The rows below fall into families. The same turns and mirrors carry the whole set onto itself and the rows of a family onto each other. For each named row, which other rows are in its family? Write them in the order they are listed.
These 40 rows form 5 families of 8 rows each.
z928: [  5.5  -2.9 -11.6 -30.2  20.8  16.0  -6.5  21.2   8.3  -5.2  26.1 -33.9
 -32.8 -42.9]
z636: [ 41.0 -17.4  11.0 -17.4  -0.4  21.8   1.5  -1.7 -28.9  -3.5  32.9   0.1
 -49.4 -31.8]
z430: [ 29.5   1.2   5.6 -16.0  27.4  24.4  19.8  23.5   8.6 -16.5  23.0  -6.7
 -36.4  11.2]
z524: [ 37.9 -21.3   9.1 -30.1   2.6  16.3   3.0  -5.4 -28.3  -3.5  33.4   3.7
 -49.6 -29.1]
z735: [ 20.3   2.2  -9.3 -27.0  -0.3  13.6 -26.5 -45.3  -3.5 -11.2  22.7 -16.9
 -17.7 -44.4]
z543: [ 11.3  31.4 -21.4 -24.2  19.9  26.7  -1.5 -11.5  27.4 -25.0  20.4 -18.7
  -3.9  -7.6]
z832: [ 35.9   3.9   9.7 -23.8   4.0  32.2  -2.2 -45.3  -2.6 -21.9  22.2   9.4
 -18.0   9.9]
z206: [ 11.8   0.0 -16.2 -24.4  17.8   3.7  -2.4  28.1   4.7 -12.4  31.1 -21.9
 -32.7 -43.5]
z432: [ 26.7   2.8   7.2 -14.5  31.2  31.6  17.3  19.5   4.6 -10.8  27.8   5.1
 -34.3  11.0]
z597: [ 11.2  25.2 -18.6 -21.2  17.9  17.3  -8.9 -14.1  31.4 -28.9  16.6 -15.1
  -2.4  -2.5]
z240: [ 17.2   7.2   7.5  -9.6  16.7  -8.3   9.3 -26.7   8.5 -29.1  34.3 -23.0
 -54.8 -16.7]
z343: [ 29.1   4.3  -9.3 -29.0  -0.7  49.9 -15.5  10.7 -10.8  -2.7  17.3  -3.3
   3.9 -20.0]
z934: [ 23.0  -1.0 -14.0 -32.5  -9.7   2.9 -22.3 -36.0  -2.2 -21.6  23.9 -17.7
 -15.2 -44.8]
z895: [ 17.8   3.3 -13.4 -31.1  -7.8   9.4 -27.4 -40.8 -10.0 -12.3  23.9  -7.4
 -15.0 -42.1]
z655: [  6.9  -2.9 -11.0 -34.7  16.1   6.5  -3.1  24.1  10.7  -5.9  31.2 -28.5
 -30.7 -40.7]
z870: [ 33.6  -1.3  -7.7 -37.1   4.8  45.9 -16.2  11.1  -9.7  -5.3  15.0   0.2
   3.0 -16.6]
z192: [ 31.6  -4.4  -8.9 -36.3   6.2  41.9 -18.3   8.1 -16.5  -4.0  27.6  -5.4
   8.4 -16.5]
z618: [ 42.3 -23.0   7.5 -25.7   1.2  19.3  -3.2   1.6 -25.9  -0.6  31.5  -0.3
 -49.3 -27.5]
z297: [ 28.8  -2.5 -13.3 -34.5   5.5  46.0 -15.0  10.7 -10.8  -4.8  14.9   1.7
   5.8 -10.3]
z408: [  6.1  -1.9 -16.9 -34.0  17.9   9.1 -10.0  21.2   8.1  -9.1  25.5 -28.4
 -31.6 -42.4]
z840: [ 29.3   3.0   6.0 -17.2  22.5  29.4  17.9  23.4   7.7 -20.4  28.2  -2.3
 -37.7  13.5]
z114: [ 34.6  11.0  12.2 -11.4   9.4  32.4  -3.5 -40.3 -11.3 -24.5  20.4  12.8
 -18.5   8.2]
z916: [ 21.1   2.4 -14.4 -33.2  -1.3   5.2 -24.0 -40.4  -6.1 -10.3  22.3  -9.3
 -14.8 -44.6]
z684: [ 40.3 -21.4  13.8 -23.3   2.3  17.8   1.0  -5.9 -32.6  -3.0  32.8  -6.1
 -41.5 -28.9]
z254: [ 16.2   4.9  -0.7 -12.0  17.4 -12.3  10.1 -28.2  12.2 -26.4  35.1 -13.0
 -55.1 -15.5]
z70: [ 15.1   4.5 -10.7 -27.5  -0.3   9.9 -29.4 -39.2 -12.0 -12.7  26.4 -11.2
 -15.9 -45.5]
z19: [ 36.2   5.7   9.5  -6.9   0.8  24.0  -1.3 -39.1 -12.0 -26.1  18.1  13.4
 -16.9   8.6]
z617: [  1.8  24.3 -16.6 -14.4  18.0  24.0  -7.5 -13.5  29.3 -28.7  12.1 -15.3
  -8.5  -6.5]
z482: [ 36.2 -29.5  16.1 -23.8   3.2  11.0  -3.6  -6.3 -25.2  -6.7  30.8   7.0
 -45.0 -26.9]
z88: [  7.0  -7.9 -13.1 -26.8  11.4   9.1  -2.7  20.2   7.9  -7.2  25.4 -34.0
 -30.6 -43.5]
z465: [ 19.1   7.7   5.2 -14.0  15.4 -11.6   5.3 -26.6  10.1 -25.7  32.5 -15.1
 -58.5 -19.4]
z467: [  6.0  28.3 -15.5 -22.8  20.1  15.2  -5.3 -16.9  26.3 -29.3  14.9 -16.6
  -4.1  -2.2]
z919: [ 42.4   6.4   2.7 -15.4   4.8  28.1  -2.8 -40.1  -9.2 -25.2  20.2  15.1
 -21.5   8.5]
z576: [ 41.4   6.9   8.3 -14.1   1.9  25.0   0.8 -38.2 -10.2 -21.5  21.1  14.2
 -22.6  11.9]
z918: [ 17.4   6.5   2.9 -11.5  15.8  -5.7  13.3 -26.2  18.8 -28.2  24.0  -8.8
 -58.2 -18.2]
z437: [  3.3  21.4 -13.4 -19.6  21.6  19.9  -7.7 -17.2  26.2 -27.3  12.2 -20.1
  -1.3  -2.3]
z55: [ 12.9  -0.8   6.9  -8.1  20.8  -7.1   8.5 -29.0   7.1 -29.4  28.7 -17.4
 -55.6 -15.9]
z897: [ 27.9  -0.9   7.6 -12.1  21.7  30.1  21.6  21.8   9.0 -18.7  19.7  -9.7
 -34.5  10.6]
z294: [ 22.4   0.6   8.8  -9.2  22.3  26.4  21.2  26.1  -0.1 -20.0  23.0  -3.9
 -32.7   9.2]
z867: [ 25.8  -4.8  -8.6 -29.2   3.8  49.6 -16.1   7.5 -10.9  -2.2  12.2   2.5
   3.7 -17.5]

The rest of the family of z294: z735, z343, z114, z684, z617, z88, z55
The rest of the family of z543: z832, z206, z432, z934, z192, z482, z918
The rest of the family of z437: z928, z636, z240, z70, z19, z897, z867

